Turns in one plane each, and the order they were made in; the first pair answered
sosi:
[ -5.5  -4.0  -5.2 -23.9   5.9   0.7  37.9  13.6   6.3  23.0 -12.3   4.5
  -0.5   1.8  19.7 -13.9 -19.1   5.6] => [ -9.3  13.0  -0.1 -20.1  16.0  12.2  18.4  21.3  10.9   3.2  -0.3   1.9
   0.7   0.5  29.0 -20.7 -26.5   7.1]
[  3.4 -36.1 -24.1   8.7   1.8 -19.5  38.9   2.8  17.6   7.8 -19.1 -10.1
  -7.0  -6.8 -25.0   6.0   0.4   7.4] => [-10.7  -2.3 -10.2  -0.1  11.2   4.9  46.8  21.9   2.8  13.5  -1.5  -6.1
  -1.6  -7.0 -30.7 -21.6  -1.1  17.1]
[  4.6 -43.0 -40.8 -33.1  -3.3  -8.8 -23.9  -6.6  25.7 -18.7 -18.7   2.7
   2.0  -8.4  22.1  41.5  -9.1 -43.5] => [-15.0 -43.7 -41.6 -45.7 -11.9   1.7  23.9   8.2  -1.6  29.4 -27.2  12.8
   4.5   0.9  -4.4  23.9   1.1 -39.4]
[-17.0  22.6   8.0  19.8 -10.6   4.8 -17.8  13.3   8.5 -19.2   7.6   0.1
 -14.5 -23.6   8.5 -14.4  -9.2  20.5] => [ -2.4  -4.9  -0.8  21.2 -22.6 -12.8 -25.4  -3.2  17.7 -21.0  -7.6  -1.2
 -18.9 -25.9   7.3   6.2  -9.5  12.4]
Piri:
[  5.1 -20.3 -11.5  -5.3 -15.9   5.9   7.1   2.2   7.2  -0.2 -14.5  -9.3
 -19.8 -12.0  20.8   2.8 -30.7  15.5] => [  8.6 -23.7 -10.6  -0.9 -20.2   0.7   6.2  -2.3   5.9   0.8 -18.9 -11.4
 -16.3 -13.2  16.4   5.3 -31.5  11.8]
[-18.6  26.9 -21.8 -33.3   9.3  24.0   4.6  23.5   8.4  23.5   6.4  28.0
  14.6  28.2   9.5 -22.2  15.0   1.6] => [-14.7   8.9 -24.0 -33.1  -3.5   5.7  13.0   8.2   7.7  37.8  -5.4  30.0
  15.7  31.2  -1.8  -3.4  26.1  -9.0]
[ -3.9 -18.3  32.5  51.2 -40.2   2.2  13.6  24.8 -17.2   3.2  -3.9 -22.3
  21.3  -6.2 -21.0  -7.1  23.4 -11.2] => [-11.8  -2.5  37.2  51.2 -29.2   9.8  10.3  35.7 -16.3  -8.4   4.8 -24.3
  19.2 -17.1 -14.7 -19.8  12.5  -7.1]
vepaz:
[  1.7  -5.2 -15.4 -24.4  33.9   9.1  20.1   7.6  -5.2  18.0  14.7  23.6
   7.0  34.8  11.1  -5.3  15.7 -11.8] => [ -1.6   1.8 -18.7 -20.9  36.4  18.2  18.9  22.4   6.3  -0.8  13.7  23.3
  -2.2  15.0  29.7 -18.5  -1.8  -0.8]
[  0.9  -0.1  -9.0  16.5 -26.0 -22.3 -21.9 -27.6 -10.7  -2.0  -9.9   2.9
  -0.5   1.3 -28.6  -8.9 -11.7 -11.7] => [ 11.7  10.9  -7.4   7.7 -11.6 -18.8 -29.3 -28.2 -13.6   5.6   2.1   5.4
   9.8  20.2 -27.7  -4.4   2.7 -18.4]
[-16.1   4.0  21.2   4.1  -8.2  22.4  52.2   4.4 -32.6  31.4  -8.4   9.9
   5.9 -14.2 -16.0  -5.3  14.1  10.5] => [-10.7  11.4  25.0  -0.7   4.6  26.1  48.7   4.9 -30.1  31.3  -0.9  13.2
  15.4  -1.6 -15.8  -5.7  20.1   4.8]
Then:
(2 to 3 turns a pair)
[-29.3 -25.3  11.9  39.4 -70.8  -3.8  -2.6 -13.2  -2.4 -25.2 -30.3 -24.8
 -19.7 -32.4   7.6 -10.1 -22.1  17.6] => [-28.0 -25.6   8.8  35.6 -63.8   4.7   5.0  -0.8   4.3 -27.5 -27.9 -20.6
 -22.4 -37.2  22.9 -17.5 -27.2  26.2]  Piri sosi
[ -0.3  11.4 -14.0 -10.5 -36.1   7.2  16.2  39.4  -1.4 -32.0  -4.4  -3.3
  -2.2   3.3  18.7   4.5 -28.8   6.7] => [ 10.3   6.7  -8.6 -19.5 -34.2  -7.4  18.8  18.2 -20.9   1.3  -2.4   2.4
  19.6  40.7 -12.1  23.5   4.5 -12.6]  vepaz vepaz vepaz
[-15.6   2.9  -1.7 -14.5 -27.6  -3.0  42.0   9.9 -28.9  24.3  -3.5  -8.0
   0.7 -21.9 -12.3  -3.6  -3.2   3.7] => [-13.5  40.6  16.5 -14.2   5.5  11.5   7.3  18.7 -29.2   1.8  28.4  -6.3
  10.2  -7.4  -4.3 -14.7  -3.5  -0.3]  vepaz sosi
[-31.3  11.6   7.2  -6.5  20.7   5.0  54.5  17.2  -9.0  41.2  -6.6  -8.3
  22.3  65.5 -19.5 -11.4  36.0  -5.1] => [-51.9  28.3  14.1  34.6 -13.3  14.1  26.6  30.7  14.1 -39.2 -13.7 -29.5
 -11.0  -7.3  12.0 -39.3 -27.4  25.7]  sosi vepaz vepaz
[ 34.4  18.6   4.5 -23.8  48.3   6.7 -17.2  18.6   6.7  15.1  29.5  -0.8
  28.0  20.9  40.0  11.3  18.4 -16.7] => [ 11.3  -2.7  -7.7   7.3  -7.4   5.1   0.3  24.4  20.9 -19.7  -3.7 -13.9
 -11.0 -54.9  58.7  -8.3 -36.1  13.7]  vepaz vepaz
[ -4.9  15.8  10.8 -19.4  32.6   3.4 -15.0   8.1  -4.9  17.0  -0.1  19.0
  37.1  18.1 -11.4 -36.0  12.4 -18.6] => [  1.1   1.6   8.4 -18.6  24.1  -8.3 -12.3  -4.0  -9.1  25.3  -6.4  14.5
  43.2  22.6 -21.4 -20.9  20.4 -23.4]  Piri Piri
[-26.0  27.7  11.0   4.9 -18.0  10.0  21.4  18.7 -19.1   7.1  12.2  -5.2
   1.1 -24.8 -19.6 -27.2  -6.6  20.9] => [  1.4 -25.7  -8.9  15.9 -37.5 -29.8   3.5 -19.4   3.5  -1.6 -14.6 -14.2
  -9.0 -29.2  -9.2  22.9  -5.7   7.9]  sosi sosi sosi
[ 11.2 -18.1 -10.4 -34.0  29.9 -18.6 -20.7  19.4  20.2   5.1  32.4  -8.1
 -12.3  18.2   3.4   9.6  10.2 -11.1] => [  2.3 -23.6 -13.5 -20.5   8.1 -16.4 -13.1  27.3  29.6 -17.7  20.2 -14.3
 -32.1 -16.1  14.5  -2.8 -18.7   4.7]  vepaz vepaz
[  7.8  13.0   6.6  -0.9   9.7  12.4 -42.2  -9.9  11.0 -28.7  12.2  -5.8
   2.4  11.0   7.9  -5.2  15.9  -4.7] => [ 18.5 -11.8  -5.0  -4.8   2.6  -1.4 -34.4 -18.6  15.5 -14.5  -1.4  -5.5
   3.6  13.8  11.6  16.3  20.8  -9.8]  sosi vepaz
[ -2.4  57.3  27.3  14.2  17.4  11.3 -33.1  -0.4  -3.4 -44.2  45.7 -17.7
   1.9 -17.5  11.7 -26.5 -16.3   1.6] => [ -2.0  13.1   5.8  25.2 -17.0  -7.0 -19.7  -5.4  16.2 -54.7  13.2 -22.6
 -22.8 -52.4  29.4 -13.2 -37.5  12.0]  vepaz sosi Piri
[-22.9  23.0  10.8   1.7  12.2  37.2   6.9  24.6 -17.2 -17.5  20.2  18.4
   8.6 -23.8  10.9 -31.5 -17.0  10.8] => [ 12.9 -44.1 -11.1  12.9 -16.5 -10.1 -15.0 -17.9  11.7 -30.0 -11.9   5.2
   1.0 -28.0  19.2  26.5 -14.8  -8.2]  sosi sosi
[ 25.7  -3.6   8.9 -39.1  77.6 -28.7  -7.1  24.3  20.4  27.7  15.2  23.3
  12.4  16.0  24.3  -8.5  22.3  -8.9] => [ 28.5 -28.3  -6.2 -25.7  59.5 -39.5 -10.1  22.7  42.7  -2.3  -5.5  16.6
 -10.4 -20.3  53.4  -2.0 -10.3   0.9]  vepaz sosi
[-15.8 -21.5 -14.6   1.9 -41.4 -10.0  25.3 -15.7 -17.2  40.7 -18.4  -2.0
 -14.3   6.4 -23.9  -1.2   7.6   4.3] => [  3.4  10.8  -8.3 -21.4  26.8  11.7   2.9   1.0 -11.6  41.5  21.6  11.4
  12.5  44.5  -0.9  -6.4  27.6  -6.6]  vepaz vepaz
[ -8.3  24.4   6.7 -11.0   3.8   6.8  15.4  -8.6 -34.4  24.8   2.7  -3.7
   1.1  23.0 -16.8 -13.9  -9.7 -10.3] => [-16.8  24.1   4.8  -5.2   1.9  16.0  14.7   1.2 -21.9   2.3   0.7  -7.0
 -12.1  -1.1   3.3 -28.7 -33.5   1.5]  vepaz vepaz vepaz
[ 10.1 -22.8 -18.1 -13.8  10.8   5.4  -2.9   1.9  14.9   0.1 -26.0  10.1
  -6.7 -21.9  32.2  12.2 -22.8  17.8] => [ -2.6   3.1 -11.8 -18.8  20.4  22.7   5.3  19.6   8.2   4.1 -10.4  16.9
  -3.1 -20.7  26.4 -12.7 -24.6  24.5]  sosi sosi sosi
[  0.4   3.5   9.8 -32.2  60.8  18.0 -19.8   4.0 -13.0  36.5   1.8  17.0
  25.0  16.1  -3.0  23.1 -21.4   2.9] => [ -2.2   3.8   5.9 -19.0  55.1  21.4 -35.8   9.8   4.2   2.4  -2.9  11.1
   7.6 -15.9  21.7  11.0 -48.6  16.3]  sosi vepaz
[ -8.0 -11.1 -21.5  21.3 -13.2 -11.6  -2.0  13.7  27.3 -36.5 -25.9  -4.6
 -22.5 -43.1  45.2 -13.4 -50.7  19.9] => [-16.5 -37.8 -24.9  -0.1 -36.6 -23.0  57.5  -0.2 -13.4  43.2 -40.8   9.0
  -6.4  -6.5 -14.5  -0.4  -7.0   5.0]  sosi sosi vepaz
[ -9.1  23.3  -5.0  -3.3  36.7  19.7  18.3  13.5  27.1 -26.2  10.6  16.9
  -9.5  -5.1  23.6  -5.7  -5.7   8.4] => [ 10.7 -25.6 -21.7   0.8  14.1  -9.5  27.4 -12.7  33.8 -12.1 -18.6  17.4
 -14.8  -7.2  18.0  28.0   2.4   0.7]  sosi sosi
[  2.1 -26.8 -17.8   5.6  -9.0 -10.1  15.1  -6.0  -2.2   1.0  -1.6  -0.3
 -11.7 -19.5   0.1   3.3 -11.0  -6.2] => [-12.4   5.4  -2.2   3.8   1.4  13.4  18.0  11.6 -12.3  -2.4  12.4   1.2
  -4.8 -20.9   1.9 -20.5 -12.5   0.6]  sosi sosi
[  8.3  -6.8   2.8  -2.4 -22.2 -20.4 -48.4 -19.3  20.5 -17.7 -20.8  -7.9
   9.7 -23.0 -12.5  38.7   5.4  -7.6] => [ -6.1 -16.9   1.3  -2.3 -41.6 -22.8 -18.9 -16.5   8.1   8.4 -33.5  -5.5
   5.5 -28.0 -32.1  33.3   6.3   2.0]  Piri vepaz sosi
[  1.6 -33.9   2.8 -40.3  31.9   5.7  37.0  20.3  -7.3  27.2  -1.9  -9.0
  -2.5  50.3   7.6  13.9  10.4  27.8] => [  2.1  -9.2   4.7 -39.3  48.9  19.2  12.3  31.3   9.8  -6.7  11.7  -8.5
  -2.1  34.6  32.9  -2.1  -8.5  35.6]  vepaz sosi
[ 10.7  -8.9   2.9 -14.2  13.3   3.2   1.6   1.6  29.5   2.5 -10.3  29.3
 -14.0 -14.5  42.1 -24.0  -8.1  -4.3] => [ -7.8  -7.9  10.2  -4.4 -12.9   1.5  27.1   2.5   2.7  29.7 -14.1  29.0
 -14.6 -16.9   7.4 -32.8  -0.3   0.8]  vepaz vepaz sosi
[  4.3  67.0  17.3  22.8  14.3  24.8 -24.3  14.7   2.3 -16.0  -1.5   6.3
  11.5 -24.6   6.8  -5.8 -19.0   4.1] => [  3.7  27.8  16.0  35.5 -37.2  -9.3  -5.9 -16.7 -24.2  15.1 -28.6  -1.7
   9.4 -21.1 -43.6  20.7  -2.4  -4.5]  vepaz vepaz vepaz
[-20.9   6.9 -11.4  22.3 -24.5  12.8 -29.4 -36.9  -7.9 -47.0 -20.0  -5.1
  18.6 -52.5 -21.0  -3.3 -44.6  53.9] => [ -3.4  -5.5  -2.7   9.3 -19.6  -6.9 -25.7 -64.2 -38.2  -2.0 -14.9   0.5
  48.1   0.6 -69.2  29.3   4.2  26.8]  vepaz vepaz
[-27.7  -6.4  28.8  30.9 -13.7  -5.4   6.9 -10.0  -6.7  11.4 -15.9   2.0
  16.8  -8.0 -28.2 -24.4 -13.1  -4.9] => [-22.4   4.1  35.4  35.0  -2.4  -5.9 -16.7 -11.7  -2.0  -7.7  -8.9  -3.1
  23.2  -4.2 -23.0 -20.1 -14.4 -11.5]  sosi vepaz sosi
[-27.6  48.1  21.5   3.9  -2.1  27.8  -2.1  22.5 -33.1  -3.1  28.5   4.5
  15.2  -8.3 -12.3 -39.9  -3.4   1.7] => [ 16.5 -26.0  -6.0  23.1 -25.3 -31.8 -40.3 -32.3   7.1 -35.4  -4.3 -10.1
   1.6 -17.0  14.2  29.7  -8.3 -21.3]  sosi sosi
[ 14.0  -2.5 -11.6 -29.4  49.8  25.3 -12.6  16.7  12.0  -8.2  17.1   1.5
  15.6  28.0  34.7 -11.4   6.7 -17.9] => [ 15.7 -26.8 -24.5 -16.3  32.2  10.4 -17.4  12.3  28.7 -27.4  -3.5  -4.6
   1.3   1.1  49.5  -1.0 -14.8 -11.3]  sosi vepaz
[ -2.0  -9.6  -2.5  12.4  -5.8  -7.3  -8.3   0.9  14.7 -35.0  -8.5   2.7
  -4.9 -39.1  23.5   2.3 -31.3  14.3] => [  4.6 -29.4   2.0   6.0 -24.4 -30.1   0.6 -27.0  -5.6   4.1 -20.1   1.1
  11.3  -6.9 -20.8  26.2   2.1  -5.5]  vepaz vepaz
[ -5.2   0.3   9.4 -12.0  -2.2  -1.8  36.7   9.5 -20.1  46.6  -1.1  10.3
   7.2  18.1 -23.0  -1.2  21.4   0.1] => [-16.3  42.1  19.1   0.0  12.9  22.0   7.8  29.4  -8.1  -1.6  16.0   5.1
  -0.8 -10.0   4.7 -32.9 -12.4  15.9]  sosi vepaz
[  5.9  -5.2  -7.0  17.9  -9.0  -9.1   1.2 -10.2   0.3 -33.9   9.3 -17.7
   5.4 -20.6  -0.4   9.3 -30.7  -2.4] => [  1.2 -13.6  -6.7   9.1 -23.8 -14.6  25.4 -12.4 -13.9  -2.1   1.2 -14.0
   8.7  -7.2 -26.8  12.5 -16.3  -1.5]  vepaz sosi
[ 21.2  -0.8   9.8  -4.0  33.6  -3.9  -2.9 -11.3   8.4   1.8 -18.6 -11.4
  15.9  34.9  12.6  11.3  19.8 -12.5] => [ 15.0   6.1  10.8 -10.7  36.0   1.9  14.6  -5.6  -1.1  14.5 -14.0  -5.4
  16.9  39.0   5.1   2.5  24.7  -9.7]  sosi sosi
[ -6.4  50.5  -0.8 -25.1  53.2  47.7  15.2  42.9  -9.8  29.6  35.4  19.7
  30.6  30.3   7.6 -20.1  29.8  -7.6] => [ 41.0 -15.3 -25.3   0.4  31.5 -10.0 -51.0 -19.0  43.4 -22.9   9.1   2.5
  17.4  15.7  43.4  56.6  19.4 -31.8]  sosi sosi
[-14.5  37.2  21.9  18.2 -19.6 -15.9 -29.8  -5.4 -24.9 -20.2  16.0 -19.2
   8.0   7.3 -47.7 -16.8  10.4   0.1] => [ -1.0  -0.5   6.7  21.6 -34.5 -39.0 -28.8 -25.7 -18.5 -15.9  -3.3 -19.2
   0.0   6.8 -50.7   8.9  15.1  -7.6]  sosi sosi
[-21.6  -2.3  -9.2   3.7 -20.9  16.2  37.1  16.5 -13.5  10.7  -8.1   2.1
 -15.1 -36.6  -8.7 -34.7 -20.9  23.9] => [-24.2  30.2   7.1   9.3 -10.8  26.1  15.4  16.9 -24.3  -0.9  10.8   2.3
  -3.1 -25.3 -16.2 -44.4 -14.4  17.7]  vepaz sosi
[  8.2  -8.0 -13.5  15.4 -18.8 -18.4 -22.0 -22.3  19.0 -21.4 -24.5  -4.5
 -15.6  -3.1   8.8  16.6 -10.8  -2.3] => [ 17.8  -4.2 -11.2   6.0  -2.6 -21.3 -24.8 -29.6  11.9  -6.3 -13.2   1.1
   1.9  22.3  -2.3  26.7  10.1 -16.7]  vepaz vepaz
[ -0.6 -36.2 -27.5 -21.3 -12.4  -0.1  32.6  19.4  -4.8  27.7 -28.0 -14.4
  -9.8  -2.9  21.9  11.3  -1.1 -17.7] => [ -1.3   5.5 -14.1 -34.1  27.2  25.4  20.5  37.1 -11.1  27.6   4.1  -5.7
   8.2  18.2  24.3  -6.0  11.1 -17.6]  vepaz vepaz sosi
[ -4.6 -12.8  -1.9  13.5 -16.1  -5.5  19.2   0.6  18.9  -2.9 -10.3  12.3
 -26.7 -44.5  30.2  -7.6 -30.8  25.8] => [ -4.3 -26.9  -3.4   8.6 -32.3 -19.6  36.8 -14.8  -1.3  28.8 -19.9  12.7
 -18.2 -24.7  -4.3   8.2  -7.8  16.0]  sosi vepaz
[  3.3  32.3   7.9  -1.8  11.4   2.7 -21.3   2.9   9.6 -23.2  21.2  -5.2
   6.9  -2.1  10.2  -9.6  -5.3   1.2] => [  6.5  -6.2  -7.2   7.6 -22.3 -17.8 -11.5 -16.5  14.5 -19.1  -3.8 -10.1
  -9.9 -21.4   9.3   9.4 -10.4   0.3]  vepaz sosi
[ -0.7  -9.3  -6.9 -20.1 -25.2 -25.1 -16.8 -16.8  -1.9   4.1  -9.8  -2.8
 -20.8  10.3 -10.7  21.1  -4.0   1.7] => [ -2.4   3.3  -2.7 -33.9  -9.3 -16.0  -7.5  -7.8 -14.2  22.9  -0.5   3.7
 -12.0  23.8 -16.5  15.0   9.1  -0.5]  vepaz sosi
[-23.7  20.3  -4.5  17.2   4.6  22.5  -0.7  -6.8 -30.4 -10.6  21.8  15.1
  15.9 -13.9 -21.5 -15.4  -4.6  -4.4] => [-10.3 -21.9 -20.3  17.4 -15.7  -4.7   6.7 -30.8 -25.4   2.9  -3.3   8.2
   8.0 -13.7 -27.0  16.8   1.0 -12.2]  sosi sosi sosi
[ -7.3 -18.8  -6.4 -19.8  -3.6  11.5  63.6  20.6 -20.6  59.8 -15.1  20.4
   0.1   3.3 -20.0  -3.4  19.7 -12.6] => [-15.8  32.7   7.9  -1.3  23.8  44.2  15.1  46.6   4.1 -12.0  10.5  13.6
  -9.9 -30.9  27.8 -38.2 -27.0   9.4]  vepaz sosi vepaz
[ 29.3 -33.5 -12.0  23.7  -2.5 -19.3  23.3   0.3  11.7   0.9   4.0 -13.5
 -40.1 -24.3  26.8   4.0 -45.7  -0.1] => [ 17.7 -12.2   3.0   4.2   9.7  -6.9  57.1   6.9 -26.6  52.9  18.0  -3.9
 -17.9  16.2 -20.3  -9.9 -11.3  -7.3]  vepaz sosi vepaz
[-19.8   1.1   3.2  -9.5  11.6  18.1 -20.8   4.4  53.5 -18.1  19.7  14.6
  36.4  16.7  -3.3   3.8  -9.3  -3.4] => [-28.6 -37.8 -12.6 -10.2 -19.4   3.5  17.6  -1.2  48.8  11.5  -9.0  14.1
  23.8   3.8 -12.5  13.2 -12.6   1.7]  vepaz sosi sosi
[-15.3  22.2  29.2  11.4   0.7  30.4  -5.3  33.5 -16.4 -19.8  22.2  14.8
 -21.5 -27.4  -4.3 -31.2 -12.1  22.3] => [ 17.5 -45.1   4.9  21.2 -27.0 -17.0 -22.0  -7.9   8.8 -25.7  -9.7   5.9
 -33.9 -29.9   3.6  28.9  -8.1   6.3]  sosi sosi
[ -3.2  16.3  -4.4  -6.5  12.9  16.6  -1.5  20.7   8.5  -7.0  20.0  -4.3
  -8.7  -2.2  20.8 -13.5  -7.3  10.7] => [ -5.9  -5.9 -11.0   6.9 -13.3   4.2  -1.0  11.9  13.4 -12.8   3.8  -9.9
 -18.0 -20.2  19.1  -1.6 -16.8  13.9]  vepaz sosi
[ 16.5 -32.1  -8.2 -16.5 -19.4 -32.0  -4.7  -0.3  40.5 -14.5 -32.8  -0.7
  21.0 -23.5  22.3  27.0  19.2  13.3] => [  1.7 -20.7  -0.9 -33.2 -16.1 -21.9  34.5  12.9   9.5  33.6 -27.0  11.7
  30.1  -2.9  -7.4   8.2  42.1  12.9]  vepaz sosi
[ -7.7  21.3   2.3 -20.6  19.4  -4.6 -28.5   1.7  -5.7 -20.0  31.7   1.5
   2.9   8.1  13.5   9.8  17.7 -15.0] => [-23.2  10.3  -3.7  -4.7 -10.5  -7.0 -18.0   3.1  -1.4 -36.9  12.6  -8.4
 -18.3 -30.9  18.7   0.1  -8.7  -1.1]  vepaz vepaz
[ 11.3  -6.3   9.0  -6.0 -10.1 -19.3  -7.6 -19.2 -18.4  19.8 -15.4 -10.9
  12.8  14.5 -30.2  12.4  11.4 -11.3] => [  2.3  32.3  24.1  -6.0   9.3   2.4 -20.3  -1.3 -20.2   2.6   5.7 -10.0
  17.6  14.9 -26.6 -14.5   5.7  -6.0]  sosi sosi
[ 10.7  -0.6  15.7  42.8   6.9 -53.1 -41.7 -39.9   4.2 -12.0 -24.4  -1.0
 -28.3 -19.2 -21.7  45.4  -6.9   1.0] => [  3.8  17.6  26.4  42.9   2.8 -47.4 -45.4 -35.3  -6.7 -11.1 -18.6  -2.4
 -24.6 -16.9 -33.2  35.7  -7.0   1.5]  Piri vepaz vepaz
[-12.3  50.5  -6.5   2.2  21.0  12.5 -10.1  44.5  -8.9 -24.9  29.5  26.7
  -5.7 -25.3  13.3  -1.8  -0.1  -1.6] => [  2.3 -24.5 -30.9  14.7 -32.6 -31.0  12.1   6.7  -4.2  -4.4 -16.3  19.4
 -19.9 -34.9  -2.6  41.1   6.8 -11.9]  sosi vepaz sosi
[ -0.1 -19.8  -1.9  -3.7  -8.8  -1.2  31.5   4.8  10.7  11.3 -22.9   0.3
  -9.3  -9.6   5.7  23.8   9.2  -4.6] => [-11.1  14.5   8.1 -12.8  16.0  21.9  31.7  22.0  -0.2  12.0  -2.4   3.7
   0.1  -1.6   6.0   1.9  11.5  -0.5]  vepaz sosi vepaz
[  3.9 -16.0  -4.9 -27.3  -8.3 -11.4  14.8   3.2  10.1  23.1 -15.3   0.6
  23.0  19.7   2.6  15.8  15.9   5.1] => [ -5.0  26.1   9.3 -25.2  14.3  11.2  -7.9  18.6  11.1  -3.3   9.0  -2.4
  26.4  17.8  13.3  -9.0   7.3  10.1]  sosi sosi
